One turn moves each row of this set onto another row. After a few examples, where does it send each row asked below?
j_315: [-0.01 -3.43  3.57  0.33  0.50 -0.02  1.61 -0.20 -0.05 -0.43  0.70 -0.18
  2.11 -0.59 -0.20  0.51 -1.92 -3.61]
j_127: [ 2.44 -0.23  3.25  0.51  0.22  1.64  2.21 -2.67  1.43 -0.87  1.74  1.43
  2.90 -0.52  1.37 -2.12 -1.46 -1.11]
j_919: [ 0.17 -1.09  0.58 -1.01  3.50 -1.45 -1.81  0.45  2.49  0.93  1.66 -1.08
  3.24  1.62  0.72 -0.61 -3.39 -0.73]
j_772: [-1.06  0.54  0.86  0.92  1.10  0.10  0.78 -0.53  1.64  1.48  1.05 -1.35
  0.75  0.46  1.17 -3.10 -5.75  0.57]
j_937: [ 2.32  1.97 -2.23 -1.39  1.75  1.43 -1.24 -0.91  1.39  3.81  2.76  0.77
  0.36  1.26 -1.06  1.20 -2.31  2.54]
j_660: [ 4.81 -0.91  1.08 -1.35  1.16  0.14 -2.10 -1.69  1.43 -0.71  0.61  0.57
  2.26 -1.29 -2.09  1.94  2.60  1.06]
j_983: [-0.87 -0.11  2.42 -0.59  0.63  1.58  0.02 -3.64  0.69 -0.28  0.17 -4.11
  3.31  1.18 -0.65  2.33 -0.71  3.96]
j_320: [-0.93  0.15  1.46 -1.30  1.82  0.09  0.25 -3.49 -0.22  0.89 -0.88 -1.70
  2.54  2.73 -0.48  3.59 -2.11  3.92]
j_6: [ 1.63  0.24  2.35  1.02 -3.16 -0.32  1.11 -2.48 -0.37 -2.72 -2.03 -4.69
 -0.24 -0.68  0.41  0.07  0.06  0.88]
j_402: [ 2.38 -0.65 -1.05  0.31 -3.24 -0.71 -0.44  0.88  2.51  0.84  1.04 -0.96
 -0.90 -1.45 -1.53 -1.59  0.91 -3.78]
j_299: [-0.03  1.23  2.06  0.05  1.77  1.95 -0.16 -3.27  0.19  0.17 -0.80 -3.00
  2.14  1.74  0.77  3.17 -1.52  4.11]
j_541: [ 1.00  0.62  2.05  0.74 -3.34 -2.25  1.26 -1.69  1.77 -1.35 -3.34 -2.29
  0.45 -1.53 -0.85 -2.39  0.89  1.14]
j_614: [-1.43  1.12  0.74 -2.10 -0.82  0.19  0.54 -2.12 -1.03  0.42 -0.08 -3.61
  3.33  3.59  0.36  3.89 -1.50  2.13]
j_738: [-2.35 -1.91 -2.34  0.62 -2.68  0.51  1.68  1.81 -0.11  3.08 -0.21 -2.09
 -1.40  0.91 -2.16  0.85 -2.86 -0.41]
j_459: [ 1.40 -0.63 -0.01  0.27  1.13  1.68  3.55 -1.74  0.78 -1.38 -1.46  1.55
  4.99  0.72  0.94 -1.72 -1.83  2.56]
j_130: [ 0.55  2.16 -3.97  0.05  0.38  0.50 -0.65  2.39  2.66  1.57 -0.35 -4.61
  2.97  0.37 -0.81 -0.14 -0.23  1.32]
j_752: [-0.27 -1.04  2.19  1.08 -4.18 -0.74  2.38 -2.64  0.98 -2.05 -2.86 -2.69
  0.93 -0.44 -0.44 -0.75  0.54 -0.90]
j_261: [ 3.37 -0.80 -0.04 -0.33 -2.79  3.18  1.94 -2.39 -2.91 -0.24 -0.99  1.70
 -0.12  1.06 -1.39  2.95 -1.00  0.95]
j_835: [-1.50 -2.04 -1.65 -0.30 -3.28 -1.24  0.80  1.91 -1.47  1.73 -1.95 -1.52
 -2.21  1.90 -0.56  1.93 -2.28  1.04]
j_280: [-3.20 -0.26 -1.24  0.47 -2.88  0.38  0.89  2.12  0.24  2.96 -0.60 -3.06
 -0.05  2.22 -0.99  1.28 -2.22 -1.56]
j_260: [-3.30 -1.52 -0.97 -0.59 -3.29 -0.80  0.53  0.82  0.80  2.81 -1.62 -3.03
  0.95  2.24 -2.07  1.03 -2.98 -0.13]
j_546: [ 4.30  0.54  0.44 -1.59  1.28 -0.98 -1.01 -3.05  1.97 -1.61 -1.50  0.23
  3.94  0.13 -0.69  1.65  2.20  1.42]
j_404: [ 2.17  0.12 -0.03 -0.66 -3.64 -1.18 -1.28  0.22  2.24  2.95  0.90  1.21
 -1.61 -0.11 -1.73 -1.43 -0.91 -2.81]
j_103: [ 0.85 -2.79 -1.60 -1.20  3.07  0.29  0.72  0.89  0.72  0.36 -0.70  2.07
  4.85  2.28 -0.37  0.95 -2.45  1.02]
j_120: [-0.21  1.78 -3.19  0.21  0.44 -0.62  0.09  1.14  2.68  1.34 -0.06 -5.04
  1.63 -0.36 -0.92 -1.37 -1.17  3.02]
j_959: [ 1.47  1.45 -4.06 -1.02 -0.84 -0.02 -1.07  1.10  3.73  1.44 -0.29 -3.53
  3.70  0.23 -1.55 -1.29 -0.14  1.88]
j_91: [ 1.55 -2.12  1.32  0.20 -1.92  0.75  1.06 -1.64 -1.45 -0.50 -3.35  3.38
 -0.38  1.02 -0.74  3.00  0.41  0.32]
j_808: [ 0.95  2.58 -3.35 -0.82 -1.78 -2.27 -0.21  1.35  2.08  0.15 -1.18 -3.77
  1.17  0.58  1.04 -1.64 -0.19  3.08]
j_549: [ 2.29  2.09 -2.69 -0.25  1.11  3.98 -0.42 -0.33  0.42  3.48  1.58  0.35
  0.81  1.51 -0.69  1.94 -2.40  2.72]
j_695: [ 2.10  2.85 -2.22 -2.32 -1.47  1.05 -0.84 -0.57  0.43  3.33  3.00  1.07
 -0.01  2.62  0.54  1.09 -1.97  1.28]
j_873: [ 2.62 -1.64  0.99 -0.50 -2.65  1.50  1.79 -3.34 -0.79 -0.12 -1.79  3.97
  0.43  1.01 -1.42  2.04 -0.03 -0.46]
j_390: [ 5.06  1.32 -1.45 -1.98  0.03  0.39 -1.03 -0.98  0.44 -1.73 -0.14 -1.42
  4.19  0.23 -0.88  2.33  2.27  0.69]
j_477: [ 4.48  0.13  1.62 -0.70  1.80 -0.02 -2.32 -2.24  1.43 -1.36 -0.87  0.49
  1.97 -0.16  0.15  2.63  2.25  0.88]
j_443: [ 4.25 -0.79 -0.26 -0.46 -2.48 -1.30 -2.14  0.83  0.85  0.30  0.93 -0.81
 -2.57 -0.73 -0.44  0.22  0.75 -2.34]
j_602: [ 0.64 -3.28 -0.47  0.81  0.78 -1.05  1.99  2.86  0.56 -1.02 -2.04 -0.85
  2.72 -2.21 -1.41 -1.01 -1.49 -1.81]
j_709: [ 0.24  0.55  1.17  1.55 -3.86 -1.23  1.87 -1.15  1.13 -2.08 -4.18 -1.29
  0.53 -0.40  0.59 -1.47  1.49 -0.06]
j_148: [ 1.23 -0.63 -2.02  1.41  0.13  0.65  2.37  1.75  0.80  0.83 -0.84  1.11
  0.53 -1.78 -0.61 -3.60 -4.19  0.33]
j_571: [ 1.00 -2.69  1.79 -0.09 -2.21  0.78  1.94 -1.85 -1.92  0.37 -2.77  2.62
 -0.63  0.09 -2.65  2.23 -0.34  1.72]
j_86: [ 1.65  1.25 -0.51  0.57 -3.96 -0.28 -0.28  0.96  2.06  1.69  0.56  0.51
 -1.46  0.01 -0.17 -1.70  0.43 -3.69]
j_254: [ 1.50  0.67 -2.15 -1.16 -0.66  4.13 -0.16 -1.69  0.68  3.68  2.49  1.06
  1.22  1.82 -1.71  1.38 -2.65  2.80]

j_772 turns into j_459
j_120 turns into j_546
j_443 turns into j_695
Where do these go?
j_709 turns into j_130
j_571 turns into j_260

One turn moves each row of this set onto another row. After a few examples, where does it send each row asked below?
j_377: [ 0.32 -3.33  0.54 -2.63 -0.04 -1.29  1.51 -1.87 -0.58  3.75 -0.14 -1.40
  2.18 -1.58  1.11  2.73  2.79  1.45  2.06 -0.87 -0.68  0.74 -0.36 -1.96
 -4.39 -1.74 -0.57  1.19 -1.66  0.47 -3.98 -2.80 -0.79]
j_162: [ 1.35 -0.22 -2.64 -1.47  0.22  1.02  1.48 -1.88  2.20  1.22 -1.55  1.71
  2.14  2.56  1.92  1.23  0.97 -2.68 -1.55  0.24 -0.18  0.08 -0.53 -1.48
  2.56  1.99  0.68  4.06 -1.23 -0.35 -3.93 -0.88  0.53]
j_558: [ 3.15 -1.61  1.00  2.12  0.99  2.59  1.80  0.65  0.74  3.35  1.29 -0.71
 -0.93  3.25 -1.20  0.46 -2.04 -1.37 -3.35 -2.59 -2.80 -0.86  3.85 -0.01
  0.27  0.77 -0.23 -1.80  0.82  1.09 -0.33 -0.88  1.89]
j_313: [ 2.67 -0.38  1.83 -1.90 -1.16  2.50  2.60 -2.56 -0.89  3.48  3.94  2.02
 -0.36  2.46 -0.61 -0.49 -0.50 -0.16 -1.81 -2.66  2.93 -0.25  0.47  0.35
 -0.61 -0.25  2.92  2.51 -1.39 -1.53 -1.88  3.31 -0.81]
j_670: [ 0.87 -1.31 -1.65 -1.29 -0.12  3.01  2.45  0.63 -0.27  0.83  1.69  2.04
  0.88 -1.87 -2.99 -1.49  0.93  0.92 -0.77 -0.94 -0.64  1.72 -0.75 -0.73
  3.17 -0.85 -1.79  2.25 -0.66 -4.01  1.22 -0.78 -3.09]
j_383: [ 0.00 -2.17 -0.82 -1.45  2.20  3.67 -0.94 -1.28  0.30  1.23  2.29 -3.31
  0.16 -1.75  3.10 -0.43 -1.84 -2.99  1.04 -0.65  4.83  1.56 -0.59  0.08
 -1.47 -0.24 -0.99 -0.79  2.30 -3.22 -2.17 -1.07  1.06]
j_631: [ 2.13  2.28  1.53 -0.06  0.58  4.91 -2.77 -0.49  2.01  1.04  0.88 -0.53
 -2.50 -0.45  1.77  2.47  0.40 -0.18  1.34  0.26 -0.08 -0.40 -1.58  1.35
 -3.99  1.69 -3.15 -2.17  0.54 -1.17 -2.89  1.09  1.23]
j_227: [-0.10 -2.09 -0.61  0.80 -0.07  3.74  2.74 -1.40  1.62  1.99  3.94 -1.79
 -1.46 -2.12  0.70 -0.15 -0.20  2.34 -4.08 -4.78  1.02 -1.63  0.37  0.63
 -1.26 -1.95 -2.18  1.17 -0.30 -3.18 -1.16  0.21  2.29]
j_927: [ 0.96 -2.07  0.89  2.08  0.35 -0.64 -0.53 -1.94 -0.79 -1.00 -4.00 -0.52
  1.66 -0.92 -0.49 -0.81 -2.64  0.04  1.10 -0.20  0.27 -1.47 -0.94  3.04
 -2.51 -1.98 -0.24 -1.00  2.15  0.86  0.55 -3.01 -3.01]
j_985: [-0.09 -0.28 -1.07  0.90 -1.16  0.40 -2.87 -1.05  2.90 -1.94 -2.03 -5.34
  1.69  0.78 -0.48  2.31  2.41 -0.35  0.10 -3.06 -0.99 -2.64 -2.98 -0.72
 -1.20  1.07  0.16  1.09  0.53 -0.15  0.47  0.83 -0.18]
j_393: [-0.75 -2.06 -3.10  0.25 -0.36  1.61  1.50 -2.03  0.59  1.08 -0.75  0.61
  0.36  1.33 -2.58  2.16  0.06  2.64 -0.35 -4.31 -1.33 -1.50  1.84  4.35
  0.98  1.47  2.52  2.67  1.02  0.41 -1.14 -0.47 -1.67]
j_100: [-3.64  1.21 -1.41  0.47 -1.44  1.82 -2.03  1.84  2.99  1.80  2.98 -2.32
 -0.55 -0.94  1.78 -0.16 -1.80 -2.06 -1.18 -1.76  1.36  1.58 -1.94  0.04
 -0.71  3.29 -1.58  1.68 -0.12 -2.63 -1.29 -0.91 -2.21]
j_212: [ 1.42 -2.18  0.44  1.23  0.76  0.36 -2.35 -1.83  3.41 -0.16 -3.79  0.67
  1.25  0.19  0.98 -1.31 -1.82 -1.12  0.85  0.85 -1.38 -1.34  0.13  1.69
 -3.08  1.58  0.24 -2.27  2.04  1.48  0.09 -2.06 -2.23]
j_205: [ 1.63 -2.04  3.24  1.64 -0.45 -3.94 -0.16 -4.04 -1.36  2.67  0.93 -2.59
 -0.91 -0.18 -0.35  0.05 -1.91  1.74 -0.65  0.87  0.32 -1.31  1.24 -1.21
 -1.02 -0.35 -0.92  1.51 -3.43  0.05  1.79 -1.44  1.24]
j_511: [-0.41 -1.79  2.87  3.13  0.04  1.17  0.74 -1.30  1.59 -0.83  3.24 -3.55
 -3.01  1.48  0.53  0.43 -2.24  0.20  1.87 -3.11 -2.48  0.11  0.23 -1.99
 -0.82  0.38  3.13 -0.11 -3.06  1.40  0.24 -0.13 -1.92]
j_929: [ 1.00 -2.76  1.91 -2.95  1.08  0.92  1.05 -2.71 -0.26  2.25  2.88 -0.42
 -1.22 -2.81 -0.84  0.28 -1.59  4.49  3.68  0.27 -0.59 -0.12 -0.94 -1.36
 -1.53 -3.04  0.17 -1.57 -0.58  0.13 -1.70  0.26 -2.87]
j_446: [ 1.91 -1.99 -2.19 -3.57  0.80  4.91 -0.77 -0.31 -0.94 -1.19  3.21 -3.27
 -0.83 -1.10 -1.66  0.83  0.26  1.92  0.23 -0.99  3.75  1.74 -1.71 -0.90
  1.93 -1.64 -0.67  1.33 -1.90 -1.80 -1.01 -0.07  1.52]
j_223: [ 0.14 -1.02 -1.01 -0.65  0.72  3.63 -2.51 -2.36  5.20 -1.11  0.69  0.47
  0.01  0.39  2.13 -0.14 -1.60 -0.47  0.95 -0.17  1.35  2.25  3.07 -0.25
 -1.72  3.10  0.11 -2.01  1.20 -0.02 -1.76  1.43  0.80]
j_795: [-1.24  0.79  0.23 -0.39 -2.52  2.04  0.15 -4.05 -0.28  1.48 -0.16 -2.14
  0.71  3.66  0.51  2.61  1.69  0.01  0.28  0.75 -1.40 -0.75  1.66 -2.16
 -0.96  2.02 -2.26 -3.56 -2.59  1.45 -1.48  2.38 -1.75]
j_415: [ 0.71  0.06 -1.42  1.91 -2.45  0.46 -1.14  0.57  3.58 -2.02 -0.68 -4.12
  1.50  0.51 -1.92  2.09  0.16  1.55 -2.49 -2.97 -0.34 -2.73 -0.79  1.10
 -1.35  1.02 -0.69  1.45 -1.76 -1.07  3.01  0.24  1.04]
j_396: [ 0.64 -2.05  1.94  2.82  0.04  1.35  1.09 -3.28 -1.56  1.29  1.56  2.49
 -0.33  1.96 -0.68  4.12  0.47 -0.29  1.52  0.77 -2.18 -1.84 -2.21  2.32
  0.87  2.67 -1.43 -1.21 -2.12 -2.43  0.82  0.37  1.13]
j_594: [ 0.96  0.83  2.84 -0.88 -0.04  1.19 -2.44 -0.86  1.38 -0.18  4.19 -1.90
  1.51  2.90  1.09 -0.17  1.58 -1.74 -1.74 -1.34 -0.06  2.71 -2.57 -0.73
  0.51 -1.82 -2.36  1.05 -1.10  0.53 -2.52  2.83  2.44]
j_425: [ 1.56 -0.66 -0.03 -3.38  0.83  5.28  0.40 -1.31 -3.52  1.96  2.33  0.16
  0.11  0.37  0.84  3.54 -0.75  0.72  2.14 -1.23  2.66  1.94 -0.34 -0.04
 -3.24 -1.56 -0.38  2.50  1.03 -0.55 -3.50 -2.70 -0.66]
j_270: [ 0.76  0.40  0.31 -0.43 -1.98 -2.51 -0.01  2.85 -2.44 -0.76  0.23 -3.07
  2.01  0.10  2.87  3.80 -0.45 -2.09 -0.35  1.35 -0.80  1.85 -1.91 -0.71
  1.40 -0.84  1.30  0.62 -1.07 -0.58 -0.41 -0.49 -1.51]
j_888: [-1.43 -1.33  0.01  2.11  1.28  2.62  1.68 -1.42 -0.17  2.76 -1.79  0.77
  0.36  0.90  1.00 -0.86 -0.45 -2.06 -0.59 -3.23  0.08 -3.78  0.07 -0.93
 -2.24 -2.92 -2.50 -0.78 -3.26  3.14  0.34  0.98  1.58]
j_340: [ 3.73 -2.01  0.05  0.64 -1.71  2.57  1.64  2.65 -1.34 -1.12  1.59 -1.71
  1.29 -1.29 -2.21  2.33 -2.46  2.88 -3.56 -1.83  2.03 -0.79  0.33  1.60
 -1.08 -0.61 -0.91 -0.35 -2.43 -3.01  0.84 -0.19  1.63]
j_706: [-0.17  1.96 -0.41 -0.25 -1.80  1.23  2.02 -0.77  1.12  0.09 -1.02  1.29
  1.64  0.41 -0.04  0.58 -4.79 -1.26 -1.56 -0.48  3.54  1.26  1.72 -0.81
  1.09 -2.01  3.59  0.49 -0.48  0.93  1.87 -2.35 -0.06]
j_841: [-0.96 -2.58 -1.05 -0.59 -0.93 -0.43  2.80 -1.87 -0.90  2.30 -1.13 -0.09
  2.77  0.24 -1.10  2.25  1.43  3.55  0.52 -3.02 -3.60 -0.91  1.83  2.49
 -1.15  0.10  1.52  1.85 -0.78  0.58 -1.23 -1.29 -3.59]
j_302: [ 0.45 -1.00  4.09 -1.66 -0.13 -0.18  1.05 -1.59  0.30  2.81  1.29 -0.66
 -1.47  0.38 -0.64  1.30 -1.44 -3.64 -0.62  1.45  3.30  2.14 -1.12  2.08
 -1.33 -4.25 -0.11 -3.10 -1.72 -0.30 -1.77 -0.61 -1.71]
j_948: [-0.07  0.63  2.39 -3.22  0.93  3.26 -2.84  0.47 -0.20  3.60 -1.94  1.89
  0.30 -2.38  0.14  2.04 -1.79 -1.11  0.21 -0.12  0.22 -0.01 -1.88 -2.25
 -2.78 -1.56 -0.37  3.00 -0.46  0.44  0.40 -2.34 -3.41]

j_706 turns into j_270
j_223 turns into j_340
j_415 turns into j_841
Where do these go?
j_227 turns into j_929
j_302 turns into j_594
j_425 turns into j_383
j_205 turns into j_795
j_511 turns into j_396
j_927 turns into j_985
j_948 turns into j_100

